Each path below is one point turned by a fixed rotation once a step. After each direction that follows a path, write how fast that rotation turns it, in degrees each step (0 if it stays still).
Each turn is a multiple of 5 degrees from 10 to 175, or 0.
Each row of a path follows its step; steps can be skipped.
Path 1:
step 0: [-21  -3  11   7  12  10 -70 -12 -29  15 -12  -8  37   0  -5   2 -10  -3
 -24  35  10  -1  -8   6  11  13  29  30  31  14  -6 -25 -16  33  -2  23
  48  -9  -7 -24  20   5  -6 -18  39  26 -10  29   3 -23]
step 1: [-35  -3  31  -8 -26  31   6  12  19  -9  -4 -24  14 -17 -16 -31   8 -32
 -14 -13  17 -42  23 -30 -13   1 -12 -60 -22  16 -17  25 -38   4  21   3
  46   5  28   6   1  -1  -8 -15   9   1   5 -20  11 -29]
step 3: [-31  48  25  -9 -17 -18 -27   0 -28  -7 -10   7  31  -7  11  29  24   1
  -4 -37  26  16  37 -25  -1   4  -1  -9  12  -6  38  19 -22  42 -13  35
  10 -24   2   7  38 -11  11 -35  -7   7 -27  21 -16   2]
step 5: [ 48  -8   3  33   4  -6  -5 -19 -21   0 -27 -10  25   3  14  10  19 -27
 -43 -10 -28 -25 -19 -18 -13  24   0  38  24  11  22 -14 -25  20  -8  15
 -29  45 -14  11  41   7  -8 -21  23   7  -9  -7 -21 -36]
step 6: [-65 -18  10  22   0  -2 -15  35 -25  25  -7  -5   3 -16   9  20   0  14
  13  30  31 -30 -12 -14  14  22  14 -16  15  46   6   9 -19  43  12  17
  25  -4  16   4  -2  25 -12 -32  21  44  -4  -2 -24  -1]
step 7: [  2  21 -14   1 -50  34  -3   3  -1 -29  25  -7   3   2  31 -55   5 -19
 -55  26  -4 -40   1 -16  -6  20 -40 -15  -2   4 -11   3  -3 -10  42 -14
   5  -4  23   5   8  -2 -35 -23  28  -7   3   4  13 -14]
step 8: [-24  17 -12  -2   9  20  -3 -28 -28  12   6 -12  48 -11 -16  13  11  10
 -34 -24  34 -43   1   4  -6  28 -15  43  13 -31 -31 -28 -21  30 -16  25
  15  17 -26 -34  15 -21   4 -17 -14  30  -9  -1   4  -1]
step 9: [-75  37   8  -7 -29  -8  -1  12 -21  -5  17  -6 -28 -29 -14  23  31 -39
  11   1  -6   3  25 -33 -22 -38  -1 -31  -5  -7   9  12 -10  30  19   9
  15  10   4  10  35 -25  -8 -19  14   9  12   1   8 -17]
step 13: [ 14  -6  13  34  -8  19  17  15   9 -20  -1   2  32  -9  33 -35  14   4
 -41 -38   9 -51  10   7  17  28 -32   9  37  12   4  -2 -44  19  33  -8
 -32  23  16   2  26 -29 -21  -7 -14  -9  -2 -10   1  -5]
step 14: [-53  29 -26 -17 -29  11  31  -7 -16  42   8  -5  -3 -16  -1  29   5  25
   8  28  17 -36 -16 -23   4  19 -41  20  11 -18  15   2   6  42  -9   4
  -2  22 -14 -10  12   3  -1 -33  -9  35 -14   8 -29  25]
Speeds:
[  7 -18   6 -14  -2   1   8  -5   1  -4 -10  -9   1   7   7   7   5  -4
  -3   2  -1  -8  -4   3  -2  14 -10   5   1 -11  -3  -5   6  -4   4  -2
  -8   2  -7   1   1  -5   0   0  -8   0  -1  -5   6  -4] : 125
[ 15   7   1  -1   7  -6  -3  -3  -9  -2  -6  -6 -14   4  -1 -11  -7   1
   1  -2  13  -1   2   2  -1   5  -7  -4  -7  -5  -2   5  -6  10   4  -7
   1  14  13  -1  -5  -5  -6   4   4  -3   4  -3   4   6] : 125
[  0  -1   0  -4  12   5  -7 -10  -3  -9 -10   1   0   0  -6  -5  -1   6
  10 -13  -5  -9   7   5   8  -3  -3  15   7   5   4  -5  -6   5  -2  -3
  -8  -7   3 -11   2   1   5 -10   5   2  -7   5  -4  -2] : 135
[  4  -3  -3  -8   1  -8  -6   5  -6  -6   5  -1   9  -9  13  -7 -15   7
  -2  -9  -4   5  -6  -1  -9   0   1  -1   0  -1  -2 -16  -1   4  -9 -10
   7   3   0   7  10   3   1   0  -3  -2  -8   4  -1  -7] : 145
[ -4  -7 -15 -10  -9  -4   3 -12   2  -8   6   0   2  -5  -8  -2   0  -6
  10   7   3  -6  -8   9  -1  -3   7  -4  -5  -2  12   3  -2  -6  -6  -5
  -4  -1   7   5   4  -5 -14  -2   9   3  -3  -4  -2   3] : 140
